(in the rows, 128 means zero)
The rows of R fall into 4 groups, which share some directions, and each row is roughly a mix of its group's hidden directions.
R, 104 rows:
[[122 144 145 156 142 183  99  88 145 106  90 124 136 156]
 [137  63 159 135 135 120 122 111 125 166 115  85 119 101]
 [133 127 116 156 169 181 105 116  70 120 118 128 144 140]
 [ 95 116 150 184 146 147  94 128 156 123 116 141 104 168]
 [ 93 173 172 144 127 112 104 152 172 137 135 153 112 111]
 [ 91 171 166 107 114 129 106 138 147  85 138 162 149 145]
 [116 118 113 154 129 164 150 147 168 145 105 152  72 104]
 [129 131 134 126 109 170 117  88 195 118  93 133 112 119]
 [142  85  66 161 146 125 157 138 128 128 127 121  89 144]
 [106 159 167 152 127 133  89 122 174 114 163 162 111 121]
 [116 157 126 105 109  75  86  99 144 105 142 131 167 141]
 [103 176 166 130 136 101  95 149 112 147 156 149 142  90]
 [123 153 128 108 120  73  99 176 141 155 166 148 131 121]
 [139  97 100 133  96  76 113 110 153 177 146 131 112 114]
 [159 108 135  73 101 159 132 110 153 113  97 103 152 155]
 [145  84  97 109 152 119 137 120 104 124  85  74 147 135]
 [170 109 110 101 144 116 116 131  90 114 191 117 147 116]
 [ 83 158 169 161 132 126 106 143 176 136 105 144 106 129]
 [ 91 153 145 136  99 106  78 102 165 121 135 163 138 146]
 [140 101 149 137 139 130 115 156  70 148 155 119 149 179]
 [154 114 128 102 102 148  85  93 142 124 122 121 162 182]
 [123 155 167  74 115 127 129 154 166 130 123 131 130  77]
 [117 141 157 178 127 152 107  64 154 126 104 120 125 136]
 [133 122  98 148 135 132 172 113 153 145  94 114  88  77]
 [120  97  83 137 134 117 176 156  82 107 144 142 115 150]
 [153  70  89 130 147 140 133 115  88 120 117  98 139 160]
 [145 138  87 136 139  57 113 100 124 134 133  93 149 129]
 [109 172 129 118 125  59 107 116 128 107 159 132 155 113]
 [162 130 142  77 108 101 128 126 173 107 135  94 150 155]
 [115 177 139 113  94 100 125 158 150 153 158 172 122 111]
 [ 96 199 144 121 120 128 136 145 135  99 142 171 132 111]
 [152 123 166 125 122 160 150 187 145 166 140 132  99 143]
 [148  99 136 117 147 146 151 176  64 139 152 118 134 141]
 [143 172 130 135 108 131 103 135 182 143 169 166 106 127]
 [150 107 116 150 166 145 167 151  71 142 118  95 121 126]
 [133 109  95 116 129  75  84 165 130 151 154 133 135 160]
 [127 145 145 130 140  95 100 180 118 145 190 149 123 124]
 [121 107  91 139 130 109 155 147  99 163 144 147  98  73]
 [127 109 175 132 135 164 169 179  99 133 126 121 118 157]
 [132 107 135  98 101 151 147 107  92  96 115 123 166 179]
 [ 86 190 127 146 135 143 140 134 123  97 125 173 121 103]
 [113 185 124 185 145 120  86 110 129 135 145 152 127 135]
 [136  97 158  63  98 147 157 127 124 108 106 110 153 134]
 [152 155 172 103 108 105 113 167 147 149 171 129 140 155]
 [113 122 107 131  99 139 114  75 180 114  83 135 126 148]
 [149  84 129 150 124 154 121  73 141 132  97  94 130 162]
 [102 155 145 118 119 108  99 107 197 119  93 123 127 108]
 [ 77 156 174 141 124 113 142 134  88 115 148 157 137  99]
 [128 128 150  90  90 117  93 136 180 134 116 132 145 175]
 [138  85 122 143 134 188 155 144 136 151  94 126  90 130]
 [170  98 161 122 131 157 150 172 116 168 144 106 114 148]
 [132  86 104 136 138 152 132  84 131 108  74  94 133 152]
 [123 111  81 166 139 155 138 104 151 133 112 145  82  91]
 [167  98 149 101 116  86 110 137 134 156 157  89 146 154]
 [158 106  97 109 133 112 148 163  67 148 160 122 140 137]
 [140 109 146 132 131 204 156 159 119 143 104 133 108 149]
 [104 122 113 149 151 183 159 119  88 105  86 137 121 115]
 [ 76 144 146 162 137 158 147 152 105 128 120 172 103 104]
 [119 144 143 156 121 123  80  80 161 122 108 119 146 174]
 [118 140 132 115 138  69  76 168 156 145 154 131 131 127]
 [ 95 157 113 116 122  97 100  85 118  83 117 136 170 131]
 [133 111 132 156 145 211 111 108 112 132 104 139 119 135]
 [158 142 140 103 136 139 100 104 144  92 119  93 167 175]
 [142 125 135 106 122  53 103 118 126 132 162  99 158 131]
 [113 146 134 134 122  90  77 159 159 142 171 161 120 141]
 [116 161 168  94 108 148 142 124 181 109 108 135 123  90]
 [141  55 113 111 131 114 153 148  84 142 132 103 128 135]
 [ 66 151 106 139 130 121 135 118 147  95  87 158 116 100]
 [143  72 139 128 145 106 120 140 133 175 127  92 108  86]
 [128  99 113 126 117  82 153 167  98 170 162 137 111 106]
 [109 158 145 114 115 112  98  99 197 113 108 130 129 102]
 [111 115 139 184 148 183 112 114  96 147 107 141 117 147]
 [110 142 105 115 108  79  84  85 163 106 127 135 150 130]
 [124 168 116 124 119  71  91  96 138 110 165 137 153 118]
 [ 99 153 138 130 110 100  83 123 197 130 120 150 121 131]
 [115 166 153 144 138 168 164 179 121 133 134 158 100 114]
 [151 105 119 132 128 182 166  79  99  99 116 114 133 126]
 [134  91 107 137 127  96 147 159  83 175 159 132 112 109]
 [111 109 117 149 121 148 108  78 173 107  80 123 122 155]
 [141 106  78 138 138 134 155 124 115 156 122 130  96  66]
 [ 96 163 130 114 102  85 100 130 187 118 128 155 128 128]
 [147 100 135  76  98 159 154 112 137 101  99 109 150 157]
 [138 116 153 133 114 164 127  75 178 120  87 104 123 132]
 [122 148 174  95  96 158 125  93 131 100 107 127 168 150]
 [124 114 137 138 140 168 153  82 132 102  71  95 128 118]
 [125 175 121 153 143  90 134 135 124 129 178 146 113  80]
 [138 135 165 117 151 160 127 155  88  98 131 111 159 177]
 [106 168 105 124 113  87 103  91 175 108 123 143 133 102]
 [122 104 138 142 141 153 181 176  89 149 127 133  98 108]
 [139  94 140 109  90  99 164 151 167 165 138 124  96 116]
 [132  89 129  96 101 157 174 111 117  91 103 117 141 162]
 [101 161 124 150 146 148  72 100 103 101 127 156 156 142]
 [122 138 161  96 122  60 121 150 114 126 149 103 163 138]
 [ 81 165 120 129 108  95 100 119 147 116 144 179 129 100]
 [156 101 128 136 158 154 158 141  59 122 154 109 133 128]
 [149 116 135  93 115  85 185 166 145 134 137  97 117 119]
 [154  95 114 117 110 164 141  89 146 107  94 105 137 175]
 [100 133 127 105 122 109 169 174  79 105 154 157 134 119]
 [ 97 177 167 135 121 107 105 153 173 140 139 154 115 107]
 [160 107 126 137 123 151  93  78 141 138 104  97 148 174]
 [120 104 138 131 159 101 167 148  67 127 124  91 136 104]
 [158  87  97 129 140 140 153 141  63 136 143 115 136 153]
 [143 155 135  66 103 153 140 137 179 103 108 132 137 123]
 [141  99  83 128 151  94 136 180 102 153 155 127 108 116]]

In each list below, one row fits none of the groups, and each other row fits one group, some only roughly. Which row is it?
    j949: [154 100 145 144 153 155 130 146  74 142 130  99 143 175]
    j993: [100 134 141 138 132  84 147 177  77 140 163 145 130 129]
    j392: [ 95 174 153 118 113 103 106 110 186 106 110 136 135 114]
    j431: [127 108  84 158 145 113 107 124  69 163 150 143 127 108]
    j243: [101 156 124 149 120  79  73 106 126 126 146 147 154 156]
    j220: [164  78 114 133 143 145 146 150  75 164 142 108 122 134]
    j249: [ 91 180 127 154 138 107 128 147  89 116 159 169 133 120]
    j708: [133 149 156  72 119 127 166 151 160  80 126 115 136 121]
    j461: [105 140 143 158 106 171 140  82 166 111  93 148 111 136]
    j559: [123 137  90 120 119  95  91  65 130 100 129 129 160 125]
    j610: [ 91 166 164  97 111 123 153 153 105 100 143 161 145 105]

j392
    j285: [ 90 154 107 159 112  74 120 103 158 138 125 151 111  99]
    j161: [123  54 126 148 135 128 172 120 102 132 117 102 104 120]
    j453: [124 105 104 141 124 198 128 106 139 123  80 143 112 147]
    j64: [110 144 138 155 105 125  91 135 163 136 165 180 110 159]
    j66: [137  99 110 152 132 176 171 118  75 126 108 124 125 155]
    j729: [135 143 152 147 136 146 153 165  78 140 183 154 117 121]
    j757: [141  55 126 125 122 146 161 103 120 120 101  93 122 147]
    j800: [155  90 117 158 155 183 132 114  92 148 107 105 121 140]
    j678: [102 147 151 144 104 167 138  88 174 112  89 146 114 125]
    j954: [ 82 158 133 171 138 108 147 140  95 113 157 166 114 109]
    j14: [117 119 131 151 155  85 104 159  92 170 159 127 121  95]
    j142: [103 157 165  99 104  89 117 173 168 134 129 140 134 145]
    j18: [147 110 102 145 140 196 128  86  94 115 109 128 135 140]
    j950: [119 165 167 125 115 115  94 132 192 109 154 145 124 145]
    j525: [111 108 143 165 124 151 156  82 167 114  91 116  96 117]

j950
    j162: [150 149 124 115 117 146 114 104 201 123  88 109 127 146]
    j218: [104 175 168 147 121 120 119 163 149 145 159 168 108 114]
    j364: [161 103 125 117 131 142 116 115 193 151  99  93 105 107]
    j371: [ 89 163 101 156 136 107 135 123 151 113 129 162  99  79]
    j52: [101 172 153 103 116  73 130 154 138  96 152 138 149 139]
    j982: [102 173 118 143 142 139 140  97 164  92  86 129 118  93]
    j506: [ 78 158 124 160 126  75 146 140 131 138 129 152 107  93]
    j180: [ 87 139  85 143 121 102 116  98 169 106 110 156 109  99]
    j922: [140 116 161 129 152 134 172 179  81 149 139 103 121 118]
    j636: [122 120 113 150 147 114 112 150  51 149 162 143 142 136]
    j499: [116 126 114 111 112 120 116  84 182 115  69 110 136 125]

j162
    j75: [115 130 121 115 126 137 133  88 166 109  56 100 135 116]
    j108: [132  91 143 133 134 149 147 179  73 160 152 139 116 139]
    j254: [118 178 168 119 129 114 137 167 127 139 165 149 122  83]
    j760: [ 92 125 132 162 145  93 142 160  89 144 158 151 107  93]
    j584: [ 95 193 165 126 121 118 111 136 108 118 150 162 152 113]
    j529: [132  92 146 116 103 160 150  85 117 100  99 108 151 169]
    j159: [163  84  94 112 130 123 117 134  88 143 133 105 151 176]
    j692: [ 99 130 121 128 120 107  93 106 192 119  78 121 127 142]
    j639: [146  83 155 125 139 124 164 178 112 165 128  95 107 128]
    j782: [131 114 143 147 150 176 177 118  80 119  97 102 128 122]
    j333: [153 118 123 103 112 164 143 101 193 120  98 114 108 107]
    j295: [118 153 108 144 154  92 116 176 121 152 162 149 105  89]
    j748: [103 179 169 142 115 130 105  91 169 102 130 145 135 124]
    j514: [173  90 110 133 142 148 117  86  82 131 143  97 150 138]

j748
    j759: [ 79 175 149 136 114  86 144 137 164 107 125 150 117 112]
    j420: [102 153 133 149  96 120  98 130 167 134 157 184 111 150]
    j186: [132 129 154  81  86 124 138 130 197 110 133 136 120 126]
    j725: [ 70 166 156 159 123 108  99 130 129 113 134 167 134 147]
    j432: [138 145 144 120 139 104 124 182  97 147 191 143 127 115]
    j92: [176 112 106 103 163 164 139 135  84 113 129  93 147 129]
    j350: [139 136  91 164 125 151 118  81 165 112 101 127 117 172]
    j844: [ 97 141 151 116 134  90 142 170 103 135 158 145 123  74]
    j346: [119 152 135 136 105 169 151  84 149  81 104 141 133 163]
    j330: [137 159 132  99 103 162 141 101 185  90 101 132 131 136]
    j273: [172  84 144  93 110 107 152 121 113 126 166  93 143 137]

j273
    j796: [156 123 166 106 134 142 132 140  73 126 144 100 169 162]
    j199: [115 101 115 123 119 143 125  76 171 107  71 111 124 119]
    j848: [ 95 136 121 163 148 108 148 161  76 126 162 159 113 112]
    j265: [147 104 105 108 122 145 125  62 147  93  99 100 144 121]
    j266: [161  81 141 113 105 159 115 137 170 164 119 118 111 163]
    j831: [112 177  99 108 126 110 144 179 129 109 153 172 121 118]
    j29: [107 144 127 149 105 111 109 171 137 162 153 178 111 164]
    j321: [163  75 114 110 108 124  96  99 158 148 120 102 136 162]
    j727: [101 168 149 156 135 146  87  93 152 101 101 136 144 159]
    j366: [150  83 155 108 109 161 172 158 150 151 119 116  98 127]
    j661: [112 166 131 114 119 150 104  92 183  87 106 144 132 111]
    j55: [158 130  96  86 136 105 104 182 148 160 147 127 122 105]
    j176: [125 124  99  99 117  82  80 111 180 127 106 115 142 132]
    j865: [113 151 160  88  93 154 168 119 133  80 117 144 147 136]
    j133: [125 129 134  95 110  97  90  98 120 105 123 112 182 167]

j199
    j715: [172 126 109 115 133 128 137  89 171 119  95  74 133 134]
    j756: [114 153 119 127 115  64 105 122 179 129 154 142 116 100]
    j621: [ 96 173 133 169 144 104 109 137  85 130 161 160 136 124]
    j888: [139 177 153 107 117  95 100 128 116 118 173 132 170 148]
    j433: [147 101 139 104 108  68 118 145 172 158 146 103 121 132]
    j289: [176  86 106 137 145 165 106 103 105 152 120  98 137 150]
    j503: [108 118 115 152 129  86 104 138  68 153 164 149 143 141]
    j737: [143 135 140 101 146  77  95 163 127 134 181 117 141 105]
    j705: [161  84  92 113 120 123 135 141 111 175 157 131 108  89]
    j196: [146 131 129 139 128  79 123 153 167 160 176 126  96 103]
    j47: [163 119 107 134 148 191 136 100 108 127  87  99 137 142]
    j232: [114 188 157 118 121  86 120 159 132 123 170 149 140 122]
    j894: [125 112 111 127 131  44 117 115 141 135 148 103 128  98]
    j203: [161 114 155 107 142 195 158 144 131 111 107 100 126 145]

j47
    j447: [173  84 123 139 139 190 135 116 101 147 124 108 123 147]
    j212: [186  96 125  85 130 154 155 132 143 124 121  82 130 133]
    j592: [152  93 104 120 143 122 124 102  94 116 106  81 161 168]
    j252: [144 110 156 123 143 122 153 175  77 133 145 102 143 170]
    j626: [119 183 179 125 127 132 145 145 132 129 156 147 121  77]
    j582: [107  85 149 126 132  98 147 151  61 141 152 124 136 111]
    j479: [114 134 133  93 102 109  85 102 145 107 106 126 173 171]
    j247: [107 139 164  92  85 113 142 152 182 118 140 155 115 120]
    j33: [141 102  87  93 105 119 127  83 149 119  83 103 148 135]
    j885: [121  82 123 144 147 136 171 160 129 152  99 110  85 100]
    j70: [139 108 144 122 149 196 145 158  74 125 135 137 128 129]

j592
    j699: [123 117 146  81 128 104 132 184 106 155 145 130 132  81]
    j684: [ 91 181 112 115 126  98 129 130 149  97 131 160 126  82]
    j51: [ 99 174 128 126 112 173 114 125 150 100 105 177 132 148]
    j81: [166  73 118  84 119 135 141 134 159 141 105  89 121 128]
    j543: [102 139  92 178 147 105 152 150 100 127 155 159  97 116]
    j20: [158  66 112 145 142 163 152 129 119 158 112 103  97 122]
    j697: [ 97 134 154 166 145  93 115 135  72 151 157 137 134 105]
    j467: [ 85 173  89 140 139 127 119 149  99 119 121 178 129 108]
    j41: [142 124 133 125 128 173 144  61 140  88 104 109 134 107]
    j314: [139 123 137 142 136 162 181 159  62 142 139 131 122 131]

j467
    j348: [ 84 138 137 133 122 137 160 170 163 131  93 154  89 107]
    j900: [124 152 108 151 153 137 131  86  67  94 143 131 151 109]
    j682: [125 104  88 149 142 179 132  79 102 108  96 132 125 115]
    j881: [157  93 141 104 136 180 172 168 105 134 126 115 114 123]
    j557: [ 94 165 162 158 119 121 111 163 153 148 149 172 106 135]
    j879: [116 123 110 103 122  79  79 120 185 128 103 114 138 129]
    j135: [147  89 123 160 159 170 143 123  74 118 135 112 126 158]
    j270: [128  90 123 162 151 167 131  93 118 109  86  99 126 160]
    j601: [136 120 106 146 127 165 149  62 140 100  88 111 125 127]
    j79: [153  93  86 144 130 175 116  70 124 122 110 124 126 135]
    j481: [ 91 136 133 139 129 116 129 174  79 141 163 176 123 117]
    j409: [126 104 104 137 130 197 128  93 115 111  83 135 130 146]
    j338: [170 109 129  73 128 115  92 159 141 165 134 102 145 123]

j601
    j730: [100 161 150 125 111 110 130 170 185 140 132 158  99 116]
    j96: [107 126 156 108 103  73 143 173 114 133 170 145 134 141]
    j262: [118 139 125 156 156 184 170 145  93 120 116 143 103  99]
    j370: [111 168 126 148 135 146 107  80 172  97  87 126 132 128]
    j568: [128 119 133 120 119 189 192 128 106 101 117 144 113 114]
    j886: [110 140 167 136 137 169 166 187 118 140 113 144 104 131]
    j456: [157 124 125  96 157 140 156 167  72 107 144 105 151 133]
    j13: [160  70 108 140 149 108 135 105 101 147 133  80 125 113]
    j828: [160  99  99 152 161 161 123 121  69 150 125 108 133 137]
    j664: [147 133 136 120 108 143 132  92 203 119  93 105 117 138]

j568
    j871: [ 93 159 130 182 142 109 116 124  79 125 157 158 134 137]
    j42: [138  98 114 141 133 175 176 106  91 120  88 107 127 144]
    j455: [162  87 147  80 110 145 114 109 130 138 104  90 159 149]
    j315: [110  93 171 139 110 155 162  79 137 108  95 110 122 123]
    j472: [152 111 120 130 119 152 145  95 190 139  94 105  97 106]
    j206: [122 125 177 118 137 106 162 194 106 149 133 107 126 135]
    j710: [172 103 136  75 123 129  96 134 154 160 115  90 146 123]
    j365: [ 99 147 162 137 107 168 102 103 178 111 106 158 121 141]
    j579: [110 155 133 104 113 162 134 121 175  98 121 164 110  81]
    j990: [158  94  85  73 100 132 165 128 117 117 114 116 143 144]
    j382: [159 110 127 132 164 198 125 127  86 119 120 110 138 140]
    j620: [ 94 147 126 135 104 116 146 115 184 129 107 153  95  83]
    j549: [127 121 137  93 112  75 140 178 104 135 175 136 139 132]
    j290: [126 119 147  96 108  79 126 174 106 142 179 141 140 135]
    j787: [140  99 123 164 131 135 104  83  91 138 123 108 151 180]

j990
    j4: [113  96 130 152 151  88 129 158  84 163 156 124 113  94]
    j634: [119 113 151 127 144 181 168 153  76 119  97 120 133 139]
    j647: [168  92 118 121 154 165 142 114  81 124 114  86 146 139]
    j895: [ 95 170 127 164 141 101 123 150  85 128 165 165 129 124]
    j32: [129  95 102 154 122 164 163 128  83 138 104 132 123 176]
    j921: [ 96 156 148 121 104  61 110 143 141 122 158 149 144 147]
    j916: [149  83  85 107 131 127 132  92 114 116  91  89 150 142]
    j644: [165  87 128 135 140  92 145 146 123 168 160  91 106 106]
    j633: [144  78 107  87 125 113 150 165  80 132 141 116 144 143]
    j121: [127 201 146  94 113 137 102 135 152 113 134 153 155 130]

j647
    j663: [176  85 121 117 125 149 101  94 110 140 133  96 153 165]
    j629: [156  90 132 124 123 133  87  95 169 133 112  94 137 170]
    j902: [153  82 117 138 143 152 162 158  79 164 135 116 109 122]
    j343: [156  76 140 106 115 143 168 173 111 158 146 121 109 131]
    j384: [105 122 102 117 114  57 100 100 166 118 123 123 135 114]
    j764: [126 105 117 175 147 162 166 121 118 154  92 115  90 106]
    j681: [138 103 134 132 148  87  90 149  93 181 149 106 139 113]
    j474: [ 89 159 130 165 123  97  77  93 129 122 131 151 147 150]
    j160: [138 118  93 110 116  92  68 100 160 113 151 134 146 147]
    j298: [147 136 145 116 141 139 184 154  67 132 145 113 135  99]
    j792: [154  79 132 124 117 130 130 153 177 173 121 111  91 135]
    j309: [ 86 158 121 141 112  73  88 116 131 126 151 166 140 123]
    j683: [ 96  95 154 129 127 100 140 144  55 130 145 129 150 132]
    j789: [105 129 145 158 147  91 103 143  70 158 162 137 139 112]

j629
    j464: [125 114 100 102 103 125 127  81 168 118  69 110 138 131]
    j403: [127 150 108 155 152  94  92 150  80 150 170 142 142 137]
    j573: [146 112 151  91 107 159 135 102 183 118  89 101 129 122]
    j423: [111 130 113 111 104  62 118 150 121 144 175 158 130 108]
    j492: [ 95 172 156 142 130 134  91 101 149  89 110 140 151 159]
    j45: [166  70 118 141 149 141 148 123  88 153 131  88 121 128]
    j482: [103 125 140 170 120 161 108  87 171 107 106 145 111 159]
    j205: [157 102 112 127 142 196 155 118 134 134  98 115 103  97]
    j744: [152  91 116 124 123 161 195 142 125 138 124 119  91 103]
    j82: [129 103 115 168 151 105 155 151  68 166 134 112 117 129]
    j717: [131 119 107 139 120  88 131 136 184 154 147 135  84  89]
    j898: [135 145 146 139 134 129 137 175  88 145 192 158 119 124]
    j105: [ 91 154 128 107 108  64 103 118 168 106 125 137 143 122]
    j521: [101 133  98 162 144 146 152 132 148 125 109 155  80  80]

j744
